In the rows, 128 means zero.
Each path below is one point turned by a fixed rotation once a step. After each direction that follows a path, write how fast that rotation turns it, in degrees each step (0 if it stays still).
Each turn is a multiple of 5 degrees from 10 to 175, or 0.
Each row of a path follows its step; steps can be skipped.
path 1
step 2: [135 125 132 120 126 128 119 133 128 120 125 142 124 131 125 123 134 123
 128 125 122 127 123 127 121 121 116 124 115 128 124 128 136 127 135 138
 134 128 125 128 136 129 132 128 135 127 126 131 127 127 129 128 128 124
 134 128 125]
step 3: [134 117 125 132 124 133 131 133 123 126 131 124 130 134 119 121 132 137
 126 142 135 129 126 125 134 131 125 127 119 131 124 127 132 124 134 131
 130 131 134 128 130 114 131 128 136 130 131 120 135 134 131 126 128 123
 129 123 125]
step 5: [126 118 129 130 135 133 131 134 130 122 132 133 122 130 132 132 117 133
 127 133 129 136 120 131 134 127 131 129 120 124 136 125 127 132 128 125
 136 124 120 119 123 124 129 132 130 122 128 137 134 135 122 124 125 126
 123 127 116]
step 6: [118 122 125 136 125 126 124 128 120 122 126 130 124 142 125 136 126 140
 125 120 132 130 126 123 129 125 128 129 122 134 129 122 126 126 128 134
 115 128 127 125 128 132 122 141 131 128 125 131 122 128 128 126 124 133
 123 123 131]
step 9: [129 137 129 127 124 133 132 124 130 128 122 134 133 127 131 124 128 135
 134 131 136 117 127 122 125 128 128 121 117 124 122 128 126 133 134 117
 130 132 132 125 130 126 131 137 137 132 123 137 129 136 122 130 124 129
 127 129 138]
step 21: [124 123 132 139 127 130 126 133 122 128 134 133 124 133 138 134 122 133
 133 126 136 120 126 121 135 128 127 115 121 124 130 136 135 125 127 124
 132 133 127 122 134 138 133 131 129 134 135 123 132 122 127 132 123 124
 127 126 123]
step 23: [127 119 126 131 127 125 122 120 124 133 127 130 124 138 116 131 116 128
 123 131 125 127 120 127 128 129 127 131 115 134 128 130 127 129 127 123
 139 123 134 133 128 134 134 124 127 121 131 124 124 118 118 130 129 131
 127 129 129]
step 29: [129 124 132 120 129 129 128 135 122 119 130 132 125 134 128 130 124 128
 137 125 129 131 129 115 131 128 129 130 120 119 134 139 130 123 129 129
 133 133 135 120 132 140 126 132 135 135 130 127 127 118 134 132 121 131
 129 132 129]
[130 128 131 126 130 129 129 129 129 125 129 129 127 125 128 128 127 127
 131 129 126 129 126 128 126 126 127 129 127 129 125 129 128 128 128 129
 129 128 128 128 126 127 125 126 126 129 128 129 127 130 127 126 129 129
 128 129 126]	145
[128 129 128 126 127 128 124 129 127 128 128 129 128 127 128 128 126 128
 125 127 130 128 127 130 129 124 129 128 128 131 129 125 127 129 128 128
 128 128 129 128 128 127 129 126 129 128 125 128 125 129 125 128 127 127
 127 129 128]	85
[128 130 128 129 130 130 127 128 126 127 129 127 130 129 126 128 128 128
 129 127 129 129 130 129 128 129 127 130 127 129 128 130 128 125 128 125
 127 127 129 129 125 127 128 128 130 130 127 127 126 129 124 129 129 131
 129 126 130]	130
[128 128 128 126 130 128 128 127 129 130 127 130 127 128 126 130 127 129
 128 128 131 128 125 130 129 127 125 129 130 126 129 129 128 128 128 127
 125 127 126 127 129 128 127 128 126 131 128 127 131 130 128 130 125 126
 127 127 129]	70
[127 127 129 128 128 129 130 130 128 128 128 127 126 132 128 127 125 129
 129 127 129 130 129 127 130 130 128 127 130 132 129 129 129 128 126 127
 128 127 127 126 129 131 127 128 127 129 127 129 127 126 127 126 129 127
 127 131 127]	45
path 2
step 2: [139 136 126 117 127 139 125 136 131 121 121 135 133 128 139 126 133 125
 129 134 126 136 130 129 125 128 119 134 131 129 126 130 125 131 122 127
 120 131 131 122 126 134 131 131 124 131 129 126 123 135 126 114 134 122
 116 132 129]
step 10: [124 123 127 121 125 131 124 134 131 130 123 129 123 120 126 129 117 131
 131 125 136 129 132 126 129 135 134 128 137 135 123 123 119 129 122 132
 126 129 123 119 128 130 130 126 121 123 123 113 143 124 134 131 125 132
 125 121 138]
step 11: [128 129 133 129 126 127 121 134 126 122 115 133 130 131 135 130 131 128
 126 132 132 129 133 122 143 127 124 122 122 138 116 130 118 121 123 127
 123 128 121 136 131 123 126 130 122 127 132 128 129 128 138 138 134 130
 127 133 134]
step 15: [132 114 139 129 123 134 126 128 131 117 132 135 119 122 124 133 129 131
 134 125 132 122 127 122 136 136 120 118 143 128 124 130 131 127 118 126
 132 128 129 132 129 124 122 134 127 122 129 128 126 122 128 122 123 132
 131 127 135]
step 17: [132 133 131 130 132 127 133 135 126 125 115 117 127 137 121 130 123 131
 119 133 133 134 128 135 132 126 123 135 123 131 132 124 129 132 140 127
 123 129 126 124 126 123 131 122 126 131 134 119 129 123 125 133 140 120
 122 115 129]
step 20: [126 129 130 125 132 141 116 123 126 122 126 131 126 130 133 128 136 131
 126 124 126 132 123 119 127 138 120 136 129 135 127 134 125 130 129 119
 138 134 131 119 124 124 122 135 121 115 129 122 122 135 130 126 123 126
 123 133 130]
step 29: [130 131 128 130 121 121 127 144 123 121 126 122 131 126 126 125 130 122
 125 129 132 129 130 132 137 141 117 126 129 128 132 134 131 127 117 127
 129 136 119 130 131 125 122 133 122 129 123 123 131 141 133 124 130 132
 124 128 138]
step 30: [131 137 137 123 122 121 115 126 132 115 120 133 129 123 130 126 127 126
 126 134 126 130 125 123 126 130 130 121 122 130 136 137 136 130 126 133
 132 132 120 135 124 117 130 121 121 128 127 135 126 130 118 127 128 126
 134 135 129]
[127 130 128 131 126 127 127 132 127 128 128 127 130 128 127 127 130 128
 128 127 126 127 128 131 129 127 128 128 130 128 128 128 130 126 130 129
 128 127 127 127 127 130 130 128 126 130 130 130 128 128 128 129 131 128
 126 129 128]	65
[127 128 130 127 128 129 130 128 127 126 128 128 129 131 128 128 124 124
 127 126 128 128 129 126 130 127 129 127 126 129 127 129 126 126 129 128
 128 127 129 128 126 129 130 130 127 128 128 128 127 124 129 126 129 127
 127 127 129]	70
[125 130 129 126 128 127 129 130 127 131 128 128 129 130 128 129 128 128
 128 131 130 131 128 130 129 131 127 126 125 128 129 128 128 127 127 128
 127 125 130 129 129 129 127 127 128 130 128 128 126 128 127 129 129 129
 128 127 128]	65
[131 128 132 129 130 129 129 128 127 127 127 128 128 126 126 126 128 128
 126 129 127 129 125 129 127 130 129 126 129 128 126 125 127 127 128 129
 129 129 130 130 126 128 127 127 127 129 127 132 128 129 126 128 127 129
 129 128 128]	120
